In the data rows, zero lies at 4.5, halfway between 4 and 5.
Some points, one per row:
array([3, 7, 1, 6, 2, 0, 1, 7, 5, 9, 4, 0, 2, 5, 6, 2, 4, 3, 4, 9, 5, 5, 6, 8, 4, 7, 5, 7, 2, 2, 5, 6, 8, 1, 2, 3, 5, 6, 7, 2, 0, 8, 7, 6, 9, 9, 2, 1, 5, 6])
array([7, 1, 4, 5, 8, 4, 5, 3, 5, 5, 3, 6, 7, 8, 1, 5, 2, 4, 5, 1, 6, 4, 0, 4, 8, 3, 5, 2, 4, 6, 4, 6, 3, 3, 8, 7, 9, 5, 1, 6, 5, 3, 5, 7, 6, 0, 5, 4, 5, 4])
array([6, 5, 4, 4, 4, 6, 4, 2, 3, 4, 4, 5, 4, 4, 6, 5, 6, 4, 7, 4, 3, 5, 2, 5, 6, 4, 5, 4, 3, 5, 4, 6, 5, 5, 5, 4, 5, 4, 6, 6, 5, 5, 7, 3, 7, 4, 4, 5, 4, 5])
array([4, 8, 5, 4, 4, 6, 1, 6, 4, 5, 5, 5, 3, 2, 5, 4, 6, 3, 4, 5, 1, 1, 7, 3, 3, 6, 7, 6, 4, 3, 5, 2, 9, 7, 4, 4, 3, 4, 8, 4, 4, 6, 2, 3, 4, 7, 4, 6, 3, 4])
array([6, 2, 3, 6, 4, 4, 5, 3, 6, 4, 7, 5, 6, 5, 3, 0, 3, 5, 6, 4, 7, 8, 2, 5, 6, 4, 3, 5, 3, 4, 7, 4, 3, 2, 4, 4, 5, 6, 2, 5, 6, 4, 6, 7, 6, 5, 5, 4, 3, 6])
array([5, 3, 4, 5, 6, 3, 4, 4, 5, 4, 6, 1, 6, 5, 4, 4, 3, 4, 8, 3, 4, 5, 2, 5, 5, 5, 4, 4, 4, 4, 6, 5, 4, 3, 4, 3, 7, 6, 2, 6, 5, 4, 6, 4, 6, 6, 4, 5, 3, 7])
array([2, 7, 5, 2, 0, 7, 5, 6, 1, 5, 4, 6, 8, 2, 4, 6, 5, 6, 4, 6, 3, 2, 7, 4, 3, 3, 4, 4, 6, 4, 4, 4, 3, 7, 5, 5, 6, 3, 6, 4, 3, 6, 2, 3, 3, 4, 3, 3, 6, 3])
array([6, 5, 3, 6, 6, 2, 3, 2, 4, 5, 4, 4, 1, 7, 5, 4, 4, 4, 7, 4, 5, 5, 1, 5, 4, 4, 5, 3, 4, 6, 5, 5, 3, 3, 3, 5, 6, 6, 4, 5, 7, 3, 5, 6, 6, 5, 3, 5, 2, 6])
array([4, 4, 5, 7, 7, 5, 5, 5, 4, 3, 6, 2, 5, 4, 2, 5, 3, 4, 9, 1, 5, 6, 4, 4, 4, 6, 4, 4, 5, 9, 3, 4, 6, 8, 6, 3, 3, 4, 4, 5, 6, 3, 3, 4, 3, 6, 5, 7, 5, 4])
array([3, 7, 7, 0, 4, 9, 3, 8, 4, 3, 3, 3, 3, 2, 7, 8, 6, 7, 2, 6, 0, 5, 9, 3, 1, 5, 4, 4, 4, 2, 4, 6, 4, 9, 4, 5, 2, 3, 7, 5, 3, 6, 5, 1, 0, 4, 5, 5, 6, 1])
array([5, 4, 2, 6, 5, 0, 5, 4, 5, 7, 5, 2, 5, 5, 6, 3, 5, 4, 5, 8, 7, 6, 3, 7, 6, 4, 7, 6, 0, 3, 4, 3, 5, 0, 5, 5, 5, 4, 3, 4, 4, 5, 7, 6, 6, 6, 5, 3, 4, 7])
array([4, 8, 3, 5, 0, 2, 4, 8, 5, 6, 3, 2, 4, 5, 6, 4, 7, 6, 2, 9, 4, 5, 8, 6, 2, 6, 5, 6, 4, 3, 5, 5, 6, 4, 5, 4, 3, 5, 7, 4, 3, 6, 4, 4, 5, 7, 5, 3, 4, 5])
array([4, 9, 0, 7, 2, 0, 1, 5, 3, 8, 4, 0, 2, 3, 9, 4, 8, 5, 3, 9, 5, 3, 8, 7, 3, 6, 6, 6, 3, 1, 3, 4, 7, 2, 1, 2, 7, 6, 6, 2, 2, 9, 5, 7, 8, 9, 2, 2, 4, 5])
array([8, 3, 5, 3, 6, 6, 5, 6, 5, 5, 3, 6, 4, 5, 5, 5, 0, 6, 4, 5, 4, 4, 5, 3, 4, 4, 4, 4, 5, 4, 5, 5, 3, 6, 6, 5, 4, 3, 5, 5, 6, 3, 6, 3, 2, 3, 6, 4, 5, 2])
array([7, 1, 2, 5, 7, 5, 3, 2, 5, 8, 6, 5, 6, 6, 3, 3, 2, 4, 4, 4, 7, 4, 2, 6, 6, 3, 5, 6, 3, 7, 3, 5, 3, 1, 4, 5, 5, 6, 3, 3, 6, 4, 7, 7, 6, 4, 5, 4, 3, 8])
array([7, 5, 4, 4, 4, 4, 4, 2, 2, 5, 4, 5, 5, 8, 3, 6, 4, 4, 3, 4, 6, 3, 1, 5, 7, 5, 6, 3, 5, 8, 6, 5, 5, 4, 5, 5, 4, 5, 4, 5, 6, 3, 1, 4, 7, 4, 4, 7, 1, 6])
array([6, 5, 6, 4, 5, 5, 5, 2, 5, 3, 7, 6, 6, 6, 3, 4, 5, 3, 7, 1, 4, 5, 2, 2, 5, 5, 3, 3, 5, 3, 5, 3, 3, 7, 8, 4, 5, 3, 5, 5, 7, 2, 2, 3, 3, 2, 4, 8, 3, 4])
array([6, 4, 4, 4, 6, 7, 4, 4, 7, 5, 5, 4, 5, 6, 4, 3, 2, 4, 5, 1, 5, 5, 4, 1, 5, 6, 6, 5, 4, 5, 3, 5, 4, 4, 5, 5, 5, 5, 3, 3, 6, 5, 5, 6, 6, 4, 7, 4, 3, 7])
array([4, 7, 4, 4, 3, 5, 4, 4, 5, 4, 4, 5, 3, 7, 4, 7, 5, 6, 3, 7, 3, 2, 7, 4, 6, 4, 5, 5, 6, 4, 5, 4, 6, 6, 3, 6, 4, 4, 8, 6, 3, 4, 4, 4, 5, 5, 5, 9, 4, 6])
array([4, 5, 3, 4, 5, 5, 6, 4, 7, 4, 5, 4, 4, 4, 4, 4, 3, 4, 5, 6, 6, 5, 5, 6, 5, 4, 4, 8, 5, 6, 5, 3, 6, 2, 5, 5, 5, 6, 3, 5, 4, 4, 7, 6, 5, 4, 4, 4, 2, 5])
array([5, 5, 3, 4, 5, 5, 5, 4, 4, 5, 3, 2, 5, 3, 3, 5, 7, 4, 4, 6, 5, 4, 4, 4, 4, 6, 5, 5, 4, 3, 5, 5, 4, 2, 7, 4, 2, 6, 4, 4, 6, 4, 6, 6, 5, 4, 4, 5, 4, 4])
array([5, 4, 6, 4, 5, 4, 6, 4, 3, 2, 3, 7, 5, 5, 5, 5, 3, 4, 5, 3, 5, 5, 4, 5, 4, 4, 2, 4, 4, 3, 4, 4, 4, 7, 2, 3, 6, 7, 3, 5, 5, 5, 6, 5, 4, 4, 6, 4, 5, 4])
array([5, 4, 4, 4, 3, 6, 4, 5, 5, 6, 3, 5, 4, 2, 4, 5, 5, 6, 3, 6, 1, 6, 7, 6, 3, 4, 5, 8, 5, 5, 4, 8, 6, 4, 7, 5, 4, 6, 5, 4, 2, 6, 5, 5, 6, 5, 4, 4, 6, 3])
array([2, 4, 9, 4, 3, 9, 5, 4, 4, 0, 7, 6, 6, 2, 2, 5, 6, 2, 6, 0, 4, 4, 6, 0, 3, 6, 4, 2, 8, 8, 3, 1, 4, 9, 6, 2, 5, 2, 5, 5, 6, 0, 1, 3, 1, 2, 6, 9, 5, 1])
array([7, 5, 6, 3, 5, 5, 4, 3, 4, 6, 3, 4, 5, 6, 4, 2, 5, 5, 4, 7, 5, 1, 4, 6, 5, 6, 6, 4, 5, 7, 5, 5, 0, 3, 6, 4, 6, 4, 5, 7, 2, 6, 4, 4, 4, 3, 4, 4, 4, 7])
array([7, 6, 1, 7, 2, 1, 1, 3, 4, 5, 7, 1, 3, 4, 4, 3, 6, 4, 0, 9, 7, 4, 4, 5, 3, 8, 5, 5, 1, 2, 4, 4, 7, 1, 0, 1, 6, 5, 5, 0, 5, 6, 5, 6, 7, 9, 3, 6, 5, 5])
array([7, 4, 9, 3, 3, 8, 4, 1, 3, 0, 6, 6, 5, 5, 1, 5, 6, 0, 7, 0, 2, 5, 1, 1, 2, 7, 5, 3, 7, 9, 5, 2, 3, 9, 8, 2, 5, 1, 6, 6, 8, 2, 1, 0, 0, 3, 4, 9, 1, 3])
Here are 24 more points, each followed by its number:
array([7, 4, 5, 5, 3, 7, 4, 3, 5, 3, 4, 9, 5, 6, 7, 4, 4, 5, 4, 7, 3, 4, 1, 6, 9, 5, 7, 5, 5, 6, 5, 5, 5, 3, 5, 5, 7, 5, 6, 6, 4, 4, 4, 2, 4, 4, 4, 4, 2, 7]) 0
array([4, 4, 2, 5, 4, 2, 4, 6, 4, 7, 4, 4, 5, 3, 5, 0, 7, 4, 5, 5, 5, 6, 5, 5, 5, 5, 4, 6, 5, 2, 4, 3, 7, 0, 4, 4, 5, 7, 4, 4, 6, 5, 6, 7, 4, 6, 4, 3, 6, 6]) 1
array([5, 1, 5, 5, 7, 5, 4, 4, 4, 5, 4, 4, 5, 5, 4, 5, 2, 5, 6, 4, 7, 4, 4, 7, 7, 4, 3, 4, 3, 1, 6, 6, 1, 0, 5, 5, 6, 6, 3, 5, 4, 3, 9, 6, 5, 3, 5, 2, 5, 6]) 2
array([5, 5, 3, 3, 4, 6, 6, 4, 5, 4, 4, 4, 4, 3, 5, 4, 3, 5, 4, 6, 5, 5, 4, 4, 5, 4, 5, 5, 5, 2, 4, 5, 2, 4, 5, 6, 4, 5, 4, 4, 5, 4, 3, 3, 4, 3, 4, 3, 4, 4]) 3
array([4, 2, 5, 5, 4, 7, 4, 4, 5, 3, 4, 7, 6, 5, 4, 4, 3, 4, 5, 5, 7, 6, 4, 3, 7, 9, 2, 3, 4, 5, 6, 4, 3, 2, 7, 6, 4, 6, 4, 8, 6, 4, 5, 5, 3, 0, 6, 5, 4, 4]) 4
array([4, 4, 3, 6, 7, 4, 5, 5, 4, 4, 5, 6, 5, 4, 6, 2, 4, 5, 6, 4, 5, 4, 4, 6, 3, 4, 4, 5, 4, 3, 5, 6, 2, 2, 3, 6, 1, 1, 3, 4, 2, 5, 6, 6, 6, 6, 7, 2, 5, 6]) 5
array([5, 5, 4, 4, 4, 6, 5, 6, 6, 7, 3, 4, 4, 5, 6, 6, 4, 5, 4, 7, 6, 2, 3, 5, 5, 4, 7, 6, 5, 6, 3, 6, 1, 3, 3, 6, 5, 6, 3, 5, 6, 4, 5, 4, 4, 2, 5, 5, 4, 9]) 6
array([2, 4, 6, 5, 3, 6, 6, 4, 3, 9, 4, 6, 5, 6, 3, 7, 5, 4, 5, 2, 3, 3, 1, 4, 5, 6, 4, 4, 7, 8, 6, 8, 4, 7, 6, 7, 4, 5, 6, 6, 6, 4, 2, 2, 3, 2, 6, 8, 1, 6]) 7
array([7, 5, 4, 4, 3, 4, 5, 6, 5, 7, 4, 4, 4, 5, 6, 7, 1, 5, 3, 8, 5, 3, 4, 4, 9, 3, 6, 5, 4, 5, 5, 6, 4, 3, 5, 7, 5, 5, 6, 5, 4, 5, 6, 5, 5, 7, 5, 4, 1, 6]) 8
array([3, 7, 5, 5, 0, 7, 9, 4, 4, 2, 6, 3, 4, 4, 4, 6, 6, 5, 3, 7, 3, 3, 5, 6, 2, 5, 6, 5, 5, 5, 5, 5, 5, 7, 5, 6, 3, 4, 6, 5, 5, 5, 3, 3, 1, 4, 5, 7, 4, 4]) 9
array([6, 5, 5, 4, 4, 9, 6, 6, 4, 4, 6, 5, 5, 5, 4, 6, 3, 3, 6, 3, 4, 6, 3, 6, 6, 4, 4, 5, 4, 4, 4, 4, 8, 5, 5, 5, 4, 4, 3, 5, 6, 4, 0, 5, 6, 4, 5, 4, 4, 4]) 10
array([5, 3, 7, 6, 6, 6, 6, 3, 5, 0, 5, 6, 6, 5, 3, 6, 3, 4, 5, 2, 4, 4, 2, 3, 7, 5, 3, 4, 6, 5, 5, 7, 3, 5, 6, 4, 2, 5, 7, 6, 6, 3, 4, 4, 4, 6, 6, 4, 4, 4]) 11
array([5, 2, 5, 6, 5, 2, 3, 3, 4, 3, 3, 2, 3, 6, 2, 4, 4, 2, 9, 1, 6, 5, 2, 5, 6, 5, 4, 4, 5, 5, 4, 3, 3, 0, 4, 2, 7, 5, 2, 4, 7, 3, 4, 7, 5, 4, 4, 4, 3, 4]) 12
array([5, 0, 4, 6, 6, 3, 4, 6, 6, 4, 5, 7, 7, 3, 5, 4, 6, 6, 5, 3, 7, 4, 5, 5, 4, 2, 1, 4, 5, 1, 4, 2, 2, 4, 3, 5, 2, 4, 0, 4, 5, 4, 4, 4, 1, 2, 5, 2, 7, 3]) 13
array([5, 6, 5, 4, 3, 2, 4, 5, 4, 6, 4, 3, 6, 8, 4, 5, 4, 5, 3, 5, 5, 3, 6, 5, 4, 5, 6, 4, 4, 4, 4, 5, 6, 5, 5, 6, 5, 5, 3, 4, 5, 6, 6, 5, 7, 5, 3, 4, 4, 5]) 14
array([6, 2, 5, 6, 7, 4, 6, 4, 5, 5, 7, 5, 7, 4, 4, 6, 2, 5, 5, 2, 6, 5, 3, 4, 4, 3, 2, 5, 4, 5, 4, 6, 5, 5, 9, 5, 4, 4, 3, 4, 6, 2, 6, 8, 5, 3, 6, 6, 6, 5]) 15
array([3, 7, 4, 2, 0, 4, 4, 6, 5, 6, 4, 6, 3, 2, 5, 7, 6, 5, 2, 5, 3, 5, 8, 4, 4, 5, 4, 5, 4, 2, 4, 5, 5, 6, 3, 4, 2, 6, 5, 4, 3, 5, 6, 3, 4, 5, 4, 4, 8, 5]) 16
array([4, 0, 9, 4, 5, 8, 5, 4, 5, 0, 7, 7, 4, 5, 4, 5, 6, 3, 7, 0, 4, 5, 5, 0, 2, 5, 3, 2, 7, 6, 2, 4, 2, 9, 8, 2, 4, 2, 5, 6, 6, 1, 0, 6, 2, 6, 5, 9, 3, 2]) 17
array([5, 6, 4, 4, 1, 2, 3, 6, 5, 4, 4, 4, 3, 4, 7, 5, 5, 5, 3, 7, 5, 5, 9, 6, 3, 5, 5, 6, 5, 2, 5, 5, 6, 1, 2, 5, 3, 6, 7, 5, 3, 6, 5, 5, 6, 7, 6, 4, 6, 3]) 18
array([2, 5, 6, 4, 3, 3, 4, 4, 4, 3, 4, 4, 4, 5, 5, 8, 4, 5, 5, 2, 4, 5, 6, 3, 1, 5, 5, 3, 4, 4, 5, 5, 6, 6, 6, 5, 4, 3, 4, 4, 4, 4, 3, 4, 3, 5, 6, 6, 5, 5]) 19
array([3, 5, 9, 5, 5, 5, 4, 6, 4, 5, 7, 4, 6, 4, 4, 6, 5, 4, 7, 4, 4, 4, 4, 4, 5, 4, 4, 5, 5, 5, 5, 3, 3, 5, 5, 5, 4, 4, 4, 4, 4, 3, 6, 3, 4, 5, 4, 7, 5, 4]) 20
array([4, 4, 3, 6, 4, 2, 8, 5, 5, 4, 5, 3, 2, 4, 5, 5, 6, 4, 4, 7, 5, 4, 6, 7, 6, 6, 5, 6, 5, 3, 6, 4, 4, 3, 1, 1, 5, 6, 3, 3, 3, 5, 8, 6, 6, 6, 2, 2, 5, 5]) 21
array([4, 8, 6, 3, 3, 5, 3, 5, 5, 7, 4, 5, 5, 3, 5, 4, 6, 7, 3, 7, 4, 5, 7, 4, 4, 6, 4, 5, 2, 3, 3, 5, 5, 6, 4, 9, 1, 3, 7, 4, 5, 3, 4, 5, 3, 4, 4, 4, 7, 4]) 22
array([4, 3, 5, 5, 4, 7, 4, 3, 4, 4, 3, 5, 4, 4, 3, 6, 2, 3, 2, 3, 5, 4, 4, 5, 6, 5, 5, 4, 5, 5, 5, 5, 4, 4, 6, 5, 4, 4, 4, 5, 5, 4, 4, 3, 4, 4, 3, 5, 3, 4]) 23
Which three of these numbered points are nearest to each point below, looking only along the 4 directions in which the first points spread most? Their numbers follow each, nearest first.
array([8, 5, 4, 3, 3, 5, 4, 3, 5, 6, 4, 3, 4, 6, 4, 5, 6, 5, 4, 6, 5, 4, 2, 5, 6, 7, 5, 5, 5, 9, 5, 4, 5, 4, 5, 8, 6, 4, 5, 5, 5, 3, 5, 4, 5, 6, 3, 6, 3, 7]) > 0 14 6
array([4, 2, 2, 6, 5, 2, 4, 8, 5, 6, 4, 1, 3, 5, 5, 2, 6, 4, 5, 6, 5, 4, 6, 5, 3, 6, 3, 6, 3, 3, 5, 4, 5, 3, 4, 3, 6, 5, 7, 3, 5, 6, 6, 7, 7, 8, 2, 4, 4, 5]) > 21 1 18
array([6, 3, 7, 4, 6, 8, 7, 3, 4, 3, 5, 7, 6, 7, 6, 6, 3, 4, 6, 3, 6, 4, 1, 4, 8, 3, 5, 3, 3, 5, 4, 6, 1, 5, 6, 6, 4, 4, 4, 7, 5, 2, 5, 6, 5, 1, 5, 6, 4, 5]) > 4 11 23
array([2, 6, 5, 4, 3, 6, 4, 5, 6, 3, 3, 6, 5, 3, 5, 7, 6, 3, 5, 5, 3, 5, 7, 3, 2, 5, 3, 5, 5, 4, 6, 5, 4, 8, 5, 5, 3, 5, 4, 6, 3, 5, 2, 1, 1, 4, 4, 7, 5, 4]) > 9 19 22
array([7, 6, 9, 6, 6, 6, 5, 3, 3, 5, 6, 5, 5, 4, 4, 5, 7, 5, 5, 4, 3, 5, 3, 5, 5, 2, 6, 3, 3, 6, 7, 4, 4, 4, 3, 6, 3, 6, 3, 4, 4, 4, 6, 4, 5, 4, 4, 4, 5, 5]) > 23 10 3
array([4, 3, 5, 2, 6, 6, 5, 3, 6, 4, 5, 4, 4, 3, 4, 6, 4, 5, 4, 0, 5, 4, 1, 0, 7, 4, 2, 3, 7, 7, 1, 5, 2, 5, 5, 3, 5, 2, 4, 6, 5, 4, 4, 2, 4, 3, 4, 5, 5, 5]) > 11 4 10
array([5, 6, 3, 5, 4, 2, 5, 5, 5, 5, 7, 4, 4, 4, 9, 5, 3, 4, 4, 5, 6, 6, 6, 6, 5, 4, 4, 5, 3, 1, 4, 4, 4, 2, 3, 4, 5, 4, 5, 4, 3, 6, 5, 5, 5, 6, 3, 2, 4, 5]) > 21 1 5
array([5, 8, 0, 3, 0, 4, 4, 6, 5, 7, 2, 2, 2, 4, 6, 4, 7, 7, 0, 9, 6, 4, 9, 6, 3, 7, 5, 7, 3, 3, 5, 4, 3, 4, 2, 5, 6, 6, 7, 5, 3, 6, 5, 4, 6, 8, 4, 3, 5, 5]) > 18 16 21
array([6, 4, 2, 4, 4, 4, 1, 6, 3, 5, 4, 3, 6, 5, 4, 5, 4, 4, 5, 6, 4, 4, 5, 5, 3, 4, 4, 6, 4, 4, 5, 5, 4, 3, 3, 5, 5, 6, 4, 4, 2, 6, 4, 5, 6, 4, 5, 3, 4, 5]) > 14 5 8
array([1, 5, 5, 3, 2, 8, 4, 7, 3, 3, 4, 5, 5, 3, 6, 5, 9, 7, 1, 4, 0, 4, 9, 1, 0, 4, 6, 7, 4, 3, 6, 4, 5, 9, 6, 5, 1, 2, 7, 7, 3, 6, 2, 1, 1, 3, 5, 6, 5, 2]) > 9 16 22
array([3, 5, 7, 7, 3, 8, 5, 4, 2, 4, 4, 4, 4, 5, 6, 5, 5, 5, 4, 5, 3, 4, 5, 3, 3, 5, 6, 5, 5, 5, 4, 6, 5, 7, 5, 6, 2, 5, 5, 7, 5, 6, 3, 2, 2, 1, 3, 5, 5, 3]) > 9 19 20
array([5, 3, 4, 4, 7, 5, 7, 3, 5, 7, 5, 5, 7, 5, 2, 5, 2, 8, 5, 4, 6, 5, 2, 6, 7, 3, 5, 1, 4, 4, 4, 6, 3, 2, 4, 4, 6, 7, 4, 6, 5, 6, 8, 6, 4, 2, 5, 4, 4, 6]) > 2 4 15
array([8, 4, 7, 3, 2, 7, 4, 6, 4, 7, 3, 5, 2, 4, 5, 5, 6, 5, 1, 6, 4, 4, 6, 5, 5, 4, 6, 5, 4, 3, 4, 5, 5, 5, 5, 6, 3, 5, 4, 6, 3, 7, 4, 3, 4, 4, 4, 4, 5, 3]) > 22 3 16
array([5, 5, 6, 4, 5, 6, 5, 5, 3, 5, 8, 5, 6, 3, 5, 5, 4, 6, 4, 3, 5, 4, 4, 4, 5, 5, 4, 4, 4, 5, 3, 4, 4, 6, 3, 3, 5, 4, 5, 5, 5, 5, 3, 3, 3, 2, 5, 5, 5, 3]) > 20 10 19
array([3, 3, 6, 5, 4, 8, 4, 3, 3, 0, 5, 7, 6, 2, 5, 4, 6, 7, 6, 0, 3, 5, 4, 0, 2, 5, 1, 0, 6, 6, 4, 2, 7, 9, 7, 1, 3, 2, 9, 5, 8, 1, 0, 1, 0, 2, 5, 7, 5, 2]) > 17 19 11
array([0, 6, 6, 4, 1, 4, 4, 8, 6, 4, 5, 4, 4, 2, 5, 6, 5, 7, 7, 3, 3, 6, 9, 6, 2, 4, 3, 4, 3, 0, 4, 2, 5, 6, 3, 3, 1, 5, 4, 2, 3, 6, 3, 3, 4, 4, 7, 3, 9, 0]) > 16 22 19
array([4, 3, 4, 5, 6, 6, 5, 6, 6, 4, 6, 6, 7, 5, 4, 5, 5, 7, 4, 3, 6, 4, 4, 5, 5, 2, 3, 6, 4, 4, 4, 5, 5, 3, 3, 5, 2, 3, 4, 5, 4, 3, 5, 4, 3, 3, 6, 3, 6, 5]) > 13 3 5
array([5, 6, 0, 9, 6, 0, 3, 5, 6, 6, 5, 2, 3, 2, 6, 3, 3, 2, 6, 7, 6, 7, 6, 8, 2, 5, 4, 7, 4, 1, 6, 5, 7, 0, 3, 5, 5, 7, 5, 2, 6, 7, 7, 8, 8, 9, 1, 4, 7, 6]) > 1 21 18
array([4, 3, 5, 6, 6, 4, 5, 4, 6, 5, 5, 7, 6, 5, 3, 5, 6, 4, 8, 3, 4, 5, 4, 6, 4, 3, 5, 4, 5, 4, 5, 3, 3, 4, 4, 6, 5, 3, 4, 4, 4, 4, 5, 5, 4, 3, 5, 7, 3, 4]) > 10 23 4
array([6, 3, 2, 6, 6, 3, 4, 3, 5, 5, 6, 3, 5, 7, 5, 3, 3, 2, 6, 2, 5, 9, 1, 5, 5, 6, 3, 4, 4, 7, 5, 2, 4, 2, 6, 3, 6, 7, 2, 5, 7, 4, 5, 7, 7, 6, 5, 7, 4, 6]) > 12 15 10
array([6, 4, 2, 6, 5, 3, 4, 4, 7, 7, 4, 1, 3, 5, 5, 3, 3, 3, 5, 8, 4, 4, 1, 6, 6, 5, 7, 5, 5, 5, 6, 4, 6, 1, 4, 3, 6, 6, 4, 4, 6, 4, 6, 6, 6, 8, 4, 4, 3, 6]) > 1 21 14
array([7, 3, 4, 5, 6, 6, 6, 4, 8, 6, 4, 4, 6, 5, 3, 6, 3, 4, 4, 7, 5, 4, 1, 3, 8, 4, 7, 4, 5, 8, 5, 5, 3, 2, 5, 5, 4, 6, 4, 6, 5, 0, 4, 3, 4, 4, 4, 3, 2, 8]) > 0 6 4
array([4, 5, 3, 4, 4, 5, 5, 6, 4, 5, 4, 5, 5, 4, 4, 4, 5, 7, 4, 6, 3, 5, 6, 6, 9, 4, 6, 5, 7, 4, 4, 3, 6, 6, 4, 5, 4, 6, 2, 5, 3, 4, 4, 1, 4, 3, 6, 5, 7, 5]) > 3 22 23
array([6, 3, 4, 6, 8, 3, 6, 4, 6, 8, 4, 6, 6, 4, 4, 5, 3, 5, 5, 5, 6, 5, 4, 6, 8, 5, 4, 6, 5, 4, 5, 5, 3, 2, 5, 2, 5, 6, 2, 5, 4, 4, 4, 6, 6, 5, 7, 2, 5, 6]) > 2 5 6
array([5, 5, 5, 4, 4, 4, 5, 3, 4, 3, 4, 4, 4, 6, 4, 4, 5, 5, 5, 6, 4, 4, 3, 4, 6, 4, 7, 4, 4, 7, 5, 4, 7, 6, 4, 4, 5, 6, 6, 5, 5, 7, 5, 5, 4, 2, 4, 6, 4, 7]) > 23 0 14
array([6, 3, 4, 4, 6, 4, 5, 1, 5, 2, 4, 3, 5, 7, 3, 4, 4, 2, 6, 2, 3, 5, 1, 3, 4, 6, 3, 3, 4, 9, 5, 3, 3, 5, 6, 3, 7, 3, 3, 6, 7, 3, 5, 2, 6, 5, 4, 7, 0, 7]) > 12 11 10
array([5, 5, 4, 4, 5, 4, 5, 3, 6, 5, 5, 7, 6, 5, 5, 5, 5, 5, 3, 6, 3, 6, 5, 5, 6, 3, 3, 6, 6, 3, 6, 6, 4, 5, 4, 4, 3, 6, 4, 4, 3, 5, 5, 5, 4, 3, 6, 3, 6, 6]) > 3 5 6
array([2, 5, 4, 4, 4, 9, 4, 5, 3, 2, 4, 5, 4, 5, 2, 5, 6, 1, 4, 3, 4, 5, 7, 4, 2, 4, 2, 4, 6, 5, 4, 3, 6, 7, 6, 3, 3, 4, 5, 5, 4, 3, 4, 4, 5, 6, 4, 7, 8, 4]) > 19 20 9
array([6, 4, 8, 5, 4, 8, 3, 1, 3, 3, 5, 6, 4, 6, 3, 4, 5, 4, 7, 3, 4, 2, 2, 4, 6, 6, 4, 4, 7, 8, 6, 4, 6, 7, 5, 4, 5, 3, 6, 7, 5, 4, 2, 3, 4, 2, 3, 6, 2, 6]) > 7 11 23
array([9, 4, 5, 5, 7, 5, 6, 4, 5, 5, 5, 6, 6, 5, 4, 5, 3, 6, 4, 7, 5, 3, 4, 5, 9, 4, 5, 4, 3, 4, 6, 6, 3, 3, 5, 5, 5, 6, 4, 2, 4, 5, 6, 6, 7, 3, 2, 2, 5, 5]) > 6 8 2
array([5, 5, 5, 6, 4, 6, 1, 3, 5, 5, 6, 4, 4, 6, 5, 4, 4, 2, 6, 1, 4, 5, 3, 2, 4, 5, 3, 4, 5, 4, 4, 5, 6, 3, 5, 6, 4, 4, 4, 4, 4, 5, 4, 2, 5, 6, 3, 5, 5, 4]) > 10 20 23
array([7, 3, 5, 6, 6, 6, 6, 4, 6, 3, 3, 6, 5, 5, 4, 4, 3, 5, 4, 4, 6, 3, 3, 5, 7, 4, 5, 4, 3, 9, 3, 4, 3, 4, 4, 5, 4, 5, 3, 3, 5, 3, 5, 2, 6, 2, 8, 3, 2, 5]) > 4 23 15
array([6, 1, 4, 4, 9, 6, 7, 5, 7, 4, 5, 8, 7, 6, 3, 5, 1, 4, 7, 2, 7, 6, 3, 5, 6, 5, 0, 3, 4, 3, 4, 5, 1, 1, 4, 3, 9, 5, 1, 4, 6, 0, 6, 7, 5, 3, 6, 2, 7, 6]) > 15 2 4
array([6, 4, 6, 4, 5, 5, 4, 5, 4, 5, 5, 4, 5, 5, 4, 5, 4, 4, 6, 3, 5, 4, 5, 4, 5, 4, 4, 5, 4, 4, 5, 4, 5, 3, 5, 5, 5, 3, 5, 9, 4, 5, 4, 4, 4, 4, 5, 5, 5, 3]) > 23 10 3
array([4, 2, 4, 4, 8, 5, 4, 3, 5, 6, 4, 5, 5, 7, 4, 6, 3, 7, 5, 5, 5, 2, 2, 4, 7, 3, 4, 5, 6, 5, 6, 4, 4, 4, 4, 6, 1, 4, 4, 5, 5, 4, 6, 5, 5, 3, 4, 4, 4, 6]) > 6 4 23
array([2, 3, 7, 2, 4, 8, 5, 5, 5, 0, 3, 6, 5, 4, 1, 6, 5, 3, 5, 0, 2, 3, 5, 0, 1, 6, 1, 3, 8, 8, 5, 2, 4, 9, 8, 2, 3, 1, 4, 5, 6, 3, 0, 3, 1, 3, 5, 7, 5, 1]) > 17 11 19
array([5, 5, 2, 3, 3, 5, 5, 4, 4, 4, 3, 4, 4, 4, 5, 5, 5, 5, 2, 6, 1, 4, 5, 5, 4, 4, 7, 5, 5, 5, 5, 6, 5, 5, 4, 7, 3, 1, 5, 5, 4, 5, 4, 4, 4, 5, 4, 4, 3, 4]) > 22 3 14
